Turns, then the turns between two rows, first turn first; the first pair answered:
saza:
[ 1.78 -1.11  0.79  1.35 -1.21 -1.29 -0.37 -2.06  1.54  0.35 -0.28 -1.13] => [ 1.00 -0.58  1.08  2.22  0.61 -0.48 -1.04 -2.10  1.42  0.95  0.67 -1.21]
[-2.15  0.08 -0.13 -1.13  1.20 -0.68  0.00  1.63 -2.56 -0.98  1.57  0.86] => [-0.73  0.15 -0.54 -1.79  1.19  0.86 -0.09  2.39 -0.89 -2.12 -0.62  2.30]
[-0.31  0.53  0.44 -0.26  2.94  2.01 -2.10  1.12  1.99 -0.11 -0.73  1.63] => [ 0.51 -0.83 -0.39 -2.37 -2.85 -2.89  1.12  0.22  0.31 -0.90 -1.66 -0.29]
dabep:
[-0.24 -0.11 -0.42  0.31 -0.37 -1.00  0.32 -0.85  1.08  1.03  1.35 -1.92] => [-0.58 -0.30 -1.74 -0.45  1.21 -0.56 -0.10 -0.41  1.33 -0.41  1.44 -0.97]
[-0.30  0.29 -1.50 -2.25 -1.11  0.23  0.89 -0.47  0.04 -0.82  1.13 -0.14] => [ 0.52 -0.29 -1.08 -2.25 -1.59 -0.15  0.99  0.17  0.28 -1.00  0.65  0.39]
[-1.40  0.74 -0.99 -1.25  1.19  1.10  0.08  0.44  1.88 -1.35  0.33  0.75] => [ 0.18 -0.68  0.92 -0.76 -0.63  0.21  0.41  1.68  1.65 -0.99 -0.68  1.58]
pupu:
[-0.07  0.01 -0.04 -0.01 -3.75  0.92 -0.40  1.27 -0.12  0.26 -1.11  0.62] => [-0.21 -0.18  0.03  0.10 -3.27  1.02 -0.50  1.83 -0.29 -0.13 -1.17  1.07]
[-0.86 -1.54  1.99  1.38 -0.33 -0.51 -1.66  2.03  0.41  0.79  0.66  2.09] => [-0.95 -1.21  2.32  1.65 -1.15 -1.00 -1.46  1.26  0.25  1.96  1.01  0.93]
[ 0.58 -1.16  1.82  0.17 -1.19 -1.64 -0.54  0.96 -1.63  0.08  0.18  0.11] => [ 1.03 -0.86  1.70  0.35 -1.91 -1.54 -0.30  0.31 -1.27  0.60 -0.40 -0.66]
[ 0.28 -0.81  1.24  2.11  0.38 -1.18 -0.05 -1.04 -0.10  1.11  0.02 -0.06] => [ 0.78 -0.78  1.00  1.91 -0.06 -0.91  0.10 -1.42  0.70  1.28 -0.36 -0.31]

Between the rows of a pair lie 2 to 3 turns.
[ 0.39 -0.77  1.32 -0.30 -1.46 -1.50  1.33  0.16 -1.73  0.66  1.38 -0.42] => [-0.33  0.65 -1.89 -1.45  1.03  0.30  0.82 -1.31 -0.39 -1.22  1.30 -0.70] | dabep pupu dabep
[-0.01  0.40  1.39  0.71 -2.89 -0.90  2.74  1.22 -0.26 -0.99 -1.69  0.38] => [-1.21  2.41 -1.51 -0.27 -0.67  1.06  2.56 -0.64  0.81 -1.66 -1.54 -0.59] | dabep pupu dabep
[-1.94  1.20 -2.22 -3.59  1.36  1.22  0.09  1.16 -0.57 -2.16 -0.31  1.54] => [-2.98  1.25 -1.94 -2.93  2.09  0.90 -0.16  0.73 -1.59 -1.53  1.01  0.86] | saza saza
[ 0.37  1.52 -0.25 -0.14 -2.62  0.31  0.90 -2.62  1.25  1.74 -2.18 -3.14] => [ 0.27  0.28 -2.84 -2.36 -1.64 -0.91  2.15 -1.63  0.71 -2.16 -1.68 -1.27] | saza dabep saza
[ 1.91 -0.95  1.92  2.21 -0.56  0.96 -0.13  0.62  0.79  0.46 -0.96  0.50] => [ 0.71 -0.51 -0.52  1.52  2.06  2.23 -0.50  0.50  1.13 -1.45 -0.43  1.04] | dabep dabep dabep
[-1.43  0.52  0.32  0.68 -1.05 -1.03  0.16 -0.97 -1.08  1.13  0.89 -1.81] => [ 0.54 -0.59 -1.58 -0.83  0.35  0.00 -0.02  0.62  0.72 -2.62 -0.58  1.29] | pupu dabep dabep
[-1.45 -0.45 -1.13 -0.10  1.18 -0.23 -0.25 -0.84 -0.34 -0.38  0.57  0.77] => [-0.36 -0.28 -1.58 -0.33  0.53  0.66 -0.12 -0.54  0.58 -0.79 -0.75  1.56] | pupu saza
[-1.07 -0.30 -2.22 -1.41  3.04 -0.24 -0.07  1.30 -1.36 -3.32  1.09  1.15] => [-0.38 -2.09  1.95  0.75  1.68 -1.77 -0.63  2.46 -2.39 -0.83  2.05  1.28] | dabep saza
[-3.82  2.48 -0.24 -1.09  2.14  0.62  0.10  1.84 -1.99 -0.32  0.96  1.54] => [-3.27  2.22 -0.41 -1.51 -1.49 -2.01  1.89  0.20 -2.62  0.88  0.89 -1.15] | saza saza pupu
[-2.67  0.35 -0.10 -1.44  1.34 -0.13 -0.53 -0.85 -1.25 -0.05  1.09 -0.65] => [-0.70 -1.55  2.40 -0.77 -1.33 -1.66 -0.18  0.51 -1.19  0.54 -0.01  0.23] | dabep dabep pupu
[-0.40  2.35 -0.59  0.08 -1.08  2.07 -0.64 -0.14  0.51  1.58 -1.13 -0.96] => [-0.60  1.16 -1.85 -1.36 -2.32 -0.45  0.80 -0.16 -0.83 -0.09 -0.50 -1.23] | dabep saza
[ 3.15 -4.34  1.12  1.07  1.31  0.99 -2.41  0.06  2.51 -3.48  0.77  1.91] => [ 0.88 -3.58  1.91  2.90  2.95  0.59 -3.28 -1.43  1.07 -1.21  3.45  0.04] | saza pupu saza
